(in the rows, 128 means zero)
These are runs of 8 systems, one row a step. Runs of the same system follow the same rule from any start.
seq 1, E:
[[114 109 160 165 157 153 127 106 101  54 151 129  97  89 192 133 157 129]
 [143 154 170 119 150 135 190 104 126 144  95 135 158 187 141 175 152 109]
 [135 106  96  93 107 132 125  99 153 117 120 173 161 156  88 118  83 182]
 [126 123 137 138  84 114  73 148  92  83 175 160 156  91 160 135 126 117]
 [116 177 137 173  83 117 153 147 158 151 104 117 145 147 143 134 172  82]
 [119 117  58 137 148 143 124 175 144 176  94 146 132 149  95 105 107 137]
 [114 102 130 100 145  96  75 194 118 114 155 112  92 100 128 125 132 147]
 [ 94 137 143 148 153 125 166 116 162 102 139 103  84 112 152 127 186 112]
 [135 112 124 118 198 173 173 117 126 146 131 148 120 180 108 142 121 115]]
seq 2, M, 9 rows:
[[147 161 113 111 167 120 114 170 190  84 111 169  62 134 124  92 128 118]
 [111 166 104  80 162 145 110 142  71  82 174 121  86 141 119 128 193 113]
 [ 78 118 109 111 162 128 197  93 142 165 188  96 126 138 104 157 174 109]
 [122  61 128 165 164 192 153  95 158 136 179 136 111 148  89 100  73 121]
 [142  81 187 142  82 175  93  83  65  93 157  90 138 153 107 118  92 152]
 [114 102 149 161  57 109 144  65  99 146  93  99 203  96 164 160 126 175]
 [172 120 145 175 112 104 130 149 160 167  47 181 188 109 174 143  59 130]
 [186 200 145 106  80  93  62 187 139  87  52 166 121 147 136 106 114 128]
 [105 215  57  82 111  61  95 180 116 109 105 143 126  92 159 134 217 125]]
seq 3, Q:
[[142 132 117  90  91 121 140  51 106 138 198 155 186 118 104 150  95 125]
 [153 141 164 170  46 126 100  97 119 136 164 121 163 100 129 116  82  90]
 [149 150 127 171  68 144  92 139  86 172  67  91 157 127 121 104 106 123]
 [135 123 105 110 129  88  98 159 109 194  80  74 127  85 117 123 111 170]
 [151 137 116 122 173  92 109 154 157 151 112 105  69  57 138  99 106 127]
 [165 174 122 108 201 152 131 138 132 118 103 122  54 130 119  95 129 104]
 [134 162 104  64 181 150 154  81 109 121 155 111  90 149  84 125 159 123]
 [122 120 133 113 148 154 166  50 117 125 220 125 120 115 104 131 118 102]
 [151 112 188 160  95 181 139  62 105 117 171 119 143 150 117 122  89  97]]
seq 4, Z:
[[133 136 208 133 147  99 153 131 105 173 186  78 123 102 155 177 139  54]
 [117 109 126 189 146 187 188  68 189 143  98  95  93 146 101  77 116 134]
 [161  75 135 104 147 179  90 102  27 128 140 130 153 143 105 131  64 160]
 [155 161 193 128  57  77 140  58 128 137  99  87 169  82 161 158 121 142]
 [148 158  51 183 136 162 140 102 148 136  67 193 148  85 161  83  95 119]
 [192 174 122  68 117 108  64 200 100 154  91 153 136 171  87 120  78 117]
 [100 185  88  87  77  52  95 132 156 122 128  75  91  63 119 105 187 155]
 [115 142  81 143 227 127 141 179 130 159 175 150  79  67 165 121 149  57]
 [148 128 188  98 174 146 149 162 173 150 150  75  49 207  58 111 120  88]]
seq 5, Q:
[[157 119 177 104 122  67 146  71 146 171  88  94 144  70 147 160  82 170]
 [187 160 110 143 123 124 105 101 165 127  68 167 114  73 142  79  55 137]
 [193 215 105  59 140 108  81 149  76 136  77 139 118 122 119 119 118 117]
 [125 206  75  79 128  77 134 109 145 179 148  90 101  74 101 112 159  97]
 [144 145  94 139 179 163 121 140 133 177 194 122  77 102  92  80  92  50]
 [147 133 170 103 144 182 114 113  88 122 169  54  58 181  61  97 130 103]
 [ 98  98 131 135 146 175 165  23  72 129 165  47 108 102 113 126 155 157]
 [162  68 199 153 164 161 172  38 105 151 149 116 154 104 146 156  49 125]
 [194 128 195 137  69 146 121  40 136  94  66 127 151 142 121 111  50 177]]
seq 6, H:
[[146 175 150 105 115  96 109 126 121 114 129  98 101 102 142 127 152 116]
 [137 170  92 125 157 136 152 107 128 162 117 115 108 106 123 107 137 100]
 [160 135 126  89 152 129 113 130 112 151 148 122 114 132  89 117  90 117]
 [127 143 140 110 110 129 116  86 117 105 169  94 100 115 106 108 135 124]
 [134 133 135 158 138 160 143  87  89 152 144 100 131 106 138 122 124  99]
 [160 127 157 131 108 136 130  94 123 159 109 102 136 135 105 119  83 124]
 [142 137 116 130  86 131 102  84 111 113 111 116 136  96 132 107 109 158]
 [150 166 135 133 113 103 118 119  93 143 103 118 149  80 167 140 131 111]
 [155 182 114 120 118 102 130 126 161 160  87 121 121 112 113 107 115 112]]
seq 7, U:
[[113 133 104 143  79  98 124 182 194 139  80 162 156 159 116 120 131 144]
 [ 96 126  66 129 123 115  80 215 131 105 108 148 113 132 131 106 161 151]
 [ 87 140 113 112 166  94 139 207 130 137 143 124 113 144 143 159 202 104]
 [ 89 108 114 120 205 148 183 147 174 125 140 125  80 172 111 133 173 129]
 [106  60 147 120 187 184 143 131  94  90 183 132 108 187 106 142 139 136]
 [ 91  82 185 147 108 155 168  70 114  81 196 116 152 162 136 166 158 129]
 [112  76 151 199 102 176 175  58 134 101 121 164 189 140 163 143 108 146]
 [144  95 158 166  45 134 107 128 134  99  78 180 207 165 150 142  81 165]
 [111 148  95 142  25  78  85 155 149  83  74 170 182 114 163 126 154 174]]
seq 8, E, 9 rows:
[[130 161 155  94 144  68 179  83 143 181 106  83 131  78 151 171 151 128]
 [183 144 114 128 173 151 150  75 173 137 112 166 105 106 115  85  53 118]
 [181 165 143  74 125 146  65 124  39  95 136 116 108 137 109 110 112 125]
 [108 176 119 114  74  89 148  55 114 155 146  71 146  81 125 137 174 127]
 [159 130 112 171 150 149 159  98 149 206 140 143 145  93 124 107  57  72]
 [185 138 165 112 111 144  61 153  94 129  93  89  88 148  91  85  71 136]
 [105 152  92 120 105 111 111  82  73 125 108  60 120  54 149 122 178 171]
 [150 145 140 140 183 101 184 101 148 209 127 126 139  67 161 158  94  77]
 [201 160 151  98 143 148 103 118 156 122  82 127  76 153  79  74  56 130]]
seq 9, M (9 x 18):
[[104  82 163 160 110 128 117 161 148 124 142 100 115 147 125 127 128 136]
 [108  85 137 151 128 144 118 137 111 104  99 115 127 135 144 128 139 178]
 [127  96 156 117 142 108 134 139 119 117 103 143 152 141 153 171 126 158]
 [127 129 141 133 119 121 143 127 165  89 109 173 140 145 149 139 137 141]
 [131 144 111 128 121 140 118 150 110  96 121 178 149 157 141 134 144 122]
 [108 140 117 114 102 108 132 160 138 128 145 147 150 162 118 149 157 118]
 [ 93 112 101 151 123 129 130 165 165 126 152 142 127 136 127 117 148 121]
 [107  94 136 139 142 142 114 176 116 121 152 119 108 158 121 128 136 122]
 [ 96  90 141 128 128 130 133 133 130 110 137 102 117 150 121 137 155 161]]
seq 10, C (9 x 18):
[[140 145 148 139 111 115 141 118 166 102  84 153 141 140 149 133 128 139]
 [137 158  97 106 129 125 115 143 114 103 102 178 149 139 139 132 136 138]
 [126 157 112  92 115  84 120 156 142 138 150 145 138 121 124 144 144 110]
 [110 142  92 140 123 129 129 154 166 134 156 136 105 129 110 100 141 101]
 [114 119 120 127 150 153 118 167 106 136 156 105 103 158  98 117 144 108]
 [ 92  90 140 126 137 131 147 111 126 137 156  73 110 126 113 135 153 145]
 [120  75 152 163 164 159 154 100 130 119 144 123 121 117 147 133 114 134]
 [145 103 182 138 125 148 145 100 114 106 107 133 148 167 137 152 110 145]
 [134 127 130 127  97 123 130  85 115  99  99 157 179 127 151 148 124 169]]
seq 11, C:
[[135 125 147 210 118 173  85 186  70 120  53  94 117 128 171 101 137 121]
 [130 137 139  92 156  79 140 146 120 172  33  77 127 121 144 163 157 183]
 [149 130 113  96 192  92 129 118 186 102 106 163  79  68 152 112 101 163]
 [174 188 165  93 160 143 126 132 124  82 149 159  87 160 126 124 135  73]
 [120 180  85  83 118 138 165  64 119 145 152 111 138 157  80 126 166 117]
 [120  94  88 129 142 142 127 108 102 170 201 137 147  95 104 120  85 112]
 [139 105 190 169  78 141 108 131 130 142 160  87 127 142 108 116  94  98]
 [119 119 120 176  92 165 124 103  93 125  77  88 139 127 138 107 137 161]
 [142 108 139 122 153  99 121 140  90 158  79 127 152  92 170 162 109 152]]
seq 12, U:
[[106 144 124 172 153 137 139 154 113 158 133  78  97 104 148 118 167  78]
 [129 107 153 118 178 144 160 124 128 176  96  76 104 158 103 134 121 141]
 [128  75 159  94 149 130 117  96 111 100 159 102 101 116 110 132 109 177]
 [141 126 176 143 132 134 135  75 101  91 156 130 133  91 175 148 127 112]
 [168 153 150 142 112 144 159  70 139 130  82 152 161 144 138 133  99 120]
 [154 137 100 106  74 122  87 114 120 125 107 161 168 129 107 112  84 158]
 [126 161  97 131  74  79  83 160 128 135 138 143 146  79 146 116 131 107]
 [131 180  93 149 136 108 128 179 159 170  87 121 107 109 138 105 146  92]
 [128 134  97  88 172 128 112 184 125 165 106  99  85 157  81 111 137 133]]
seq 13, T:
[[163 147 172  91 183 115 144 118 122 140 145 104  86 114 131 145 121  97]
 [155 156 132 111 149 167 142  69 124 111 128 113  88 139 104  96 123 117]
 [142 136 112 101 128 152 127  75  58 137 165 120 146 121 107 133 114 122]
 [141 132 164 145  85 128 143  70 127 153 158 109 157 111 124 135  98 101]
 [153 127 129 173  89 155 101 113 105 150  91 105 142 110 128  93  82 129]
 [149 148 140 106  81  94  89 144  90 164  90  92 153 119 119 138 120 148]
 [137 163 123 118 116  74 120 129 161 161  98  97 109  66 140 118 128 130]
 [168 166 119 117 176 119 109 167 125 156 104 121  82 100 133 105 109  97]
 [151 174 136  72 147 124 119 128 123 127 144  91  73 152  84 111 145 109]]
seq 14, H, 9 rows:
[[145 107 152 134 153 113 131 125 143 140  85 115 113  95 148 127 100 158]
 [158 150 136 109 144 122 117 112 137  87  89 146 107 116 147 116 123 150]
 [137 169 111  88 144 117 138 112 109 114 120 151 138 124 142 145 154 124]
 [137 154 114 104 128 111 148 122 145 154 158 149 141 128 112 142 128  98]
 [130 133 109 130 113 141 110 144 131 130 168 137 123 140 100 103 116  99]
 [110 119 129 134 114 145 111 145  92 136 156  92 121 139 109 119 146 118]
 [109 102 143 151 134 134 141 115 129 157 137  83 119 115 123 126 131 128]
 [144 100 148 152 141 147 124 109 132 129 108 120 117 119 132 115  91 144]
 [148 131 152 121 118 131 115 104 109  97  94 126 132 128 141 129 124 158]]
seq 15, T (9 x 18):
[[120 115  77 168 121 179 115 112  88 137 157 148 153 119 121  98 106 107]
 [125 104 172 135  79 117 123 147 110 153 159 106 165 162 108 153 112 111]
 [102 102 118 171  89 124 124 114 159 138  99  87 124 102 132 104 128 163]
 [139 111 135 128 155 111 107 171  86 153  91 121 140 109 157 148 115 146]
 [148 156 164  97 126  89 135 126 173 114  93 119 103 135 130 137 140 138]
 [133 155  75 112 164 135 117 125 118 112 113 148 100  96 141 103 142 134]
 [141 155 142  91 145 121 135 144 115 136 169 146 128 150 116 147 136  82]
 [116 135 113 142 116 153 144  95 161 119 160 118 106 141  93  94 129 113]
 [115  93 112 142 141 164 114 133  73 142 162 118 138 132 117 127 121 121]]
seq 16, Z, 9 rows:
[[139 173 109 124 139 134 143 132  80 132  70 154 169 147 162 158 162 122]
 [129 136  94  90 120  82 139 145 186 155 107 166 149 137 106 140 117 148]
 [122 136 108 118 111 118  83 163 147  77 172 162 104 112 125 102 129 124]
 [106 159 139 132 123 123 125 174 102 129 150 104 115 149 140 144 190  83]
 [ 82  94 112 135 160 127 172 139 164 164 138 102 115 141 109 141 157 134]
 [121  58 159 135 157 151 125 126 130 106 175 132 110 136 121 129  98 141]
 [131 114 189 148 104 152 140  88 101  89 128 103 135 150 146 145 141 132]
 [122 115 110 153 123 148 169  83 109 137  87 145 182 135 150 146 129 151]
 [155 116 129 126 102 114 116 129 140 130 102 185 179 139 130 139  73 146]]

Which system made each of these runs?
seq 17, 2 rows:
[[115 111  85 103  79 138  88 107  95  73 181 182 170 134 116 125 123 156]
 [117 162 152 155  63  89 127 159 124 142 149 145 187 126 165 169 155  75]]
 => Z
seq 18 (2 x 18):
[[116 177 109 104 100  93 109 124 114 105 160 132 130  91 142 129 164 112]
 [125 151 111 165 134 135 149 148 138 179 150 131 138 125 130 123 131  62]]
 => Q
seq 19:
[[131 133 125  60 163 124 126 124  89  80 112 147 125 157 130 158 163 169]
 [115 146 121 115 140 109 176  72 159 103 158 168 147 104 157 151 153 119]]
 => T
seq 20:
[[109 136  31 124  96 134 124 167 115 198 140 161 188 162  81 120 123 108]
 [ 98  85 115 124  85  89  61 209 128 155 182  98 118 112  94 112 114 135]]
 => C
seq 21 (2 x 18):
[[116  96 131 131  90 148  91  87 101 123 202  74 103  97  84  90  98 137]
 [134 117 179 187 118 163 123  91  68 141 135  60 123  86 160 124 121 105]]
 => H
seq 22:
[[104  72 157 176 141 125 139 178 112 130 147 160 172 130 184 180 136 108]
 [117  99 170 167 106 137 147 155 194  94  72 139 131 197 131 131 135 155]]
 => Z
seq 23, 2 rows:
[[131 165 134  83 182 132 162 105 120 137 126  86  81 139 106 133 168 116]
 [120 116 105 111 173 158 172  60 144 136 181 133 109 119 101 115 116 117]]
 => Q
seq 24:
[[145  69 182 136 162 155 100 188  46 144 130 100 133 159 134 161 100 124]
 [ 99 113 169 132 103 101 158  86 182 113  83  60 101 123 130 132 162 188]]
 => Q
seq 25:
[[135  94 144 111 169 135 131 158 114 156 167 142 128 155 108 145  99 101]
 [116 116 172 137  90 128 134  94 154 106 143  80 107 142 109 118 137 143]]
 => Z
seq 26 (2 x 18):
[[154  78 216 134 118 126 102 107 122  93 110  86 102 114 140 128  90 176]
 [139 145 145 154 123 148 151  59  92  89  72 131 151 106 189 143 151 153]]
 => E
seq 27 (2 x 18):
[[ 81 103 144 145 115 132 166  81 174  94 191 111 113 123 123 130 160 126]
 [134  88 160 171 153 196 159 114 106 129 149 154 152 182 123 141 107  96]]
 => E
seq 28, 2 rows:
[[108 111 113 108 123 119 125 158 123 162 103  91 127 164  89 130 145 163]
 [ 92  83 126 120 153 104 121 142 133 116 164 112 108  87 145 139 143 154]]
 => U
seq 29, 2 rows:
[[ 94  81  99 114 107 125 123 107  97 108 219 176 187 110 134 160 125 135]
 [132 116 211 186  57 110 123 148 148 120 157 127 161 139 156 151 119  78]]
 => Q
seq 30:
[[ 89 111  76 100 109  70  73 175 126 120 130 117 120  67 141 125 157 184]
 [118 140 147 160 175  94 138 193 178 131 148 130  77  90 174 131 155  71]]
 => C
seq 31 (2 x 18):
[[140 147 136 152 139 128 126 158 104 201 102  88 129 114 131 131 120  90]
 [133 118 111 113 148 127 123 136 160 166 104  87  83 132  81  96 108 151]]
 => Q
seq 32 (2 x 18):
[[139 162 120 115 134  97 152 111 191 142 120 133 109 114 120 117 124 115]
 [147 149  87 114 148 156 101 135 113 115 145 161 113 134 109  99 112 110]]
 => Q
seq 33 (2 x 18):
[[168 161 122  98 106 130  95 119 124 122  91 129 115 142  93  94  90 150]
 [122 153  90 114 110 113  96 114  79 127 144 111 132  67 141 120 147 132]]
 => E
seq 34, 2 rows:
[[144 109 122 127 144 152 104 166  71 149 113 151 156 157 122 136 103 127]
 [115 131 161 102  75  76 121 130 167 113 132 113 135 136 118 142 139 154]]
 => M
seq 35:
[[135 153 118 128 172 116 138 153 134 141 112 143 114 105 162 136 142 100]
 [140 143 133  95 146 123 144 136 168 139 124 127  98 165  90 118 123 122]]
 => C
seq 36:
[[115 153  56 169  68 153 101 122 119 119 108 160 164 121 128  89 130 135]
 [130 137 115 125 124  96  87 212  86 179 125 122 152 119 137 149 130 101]]
 => C
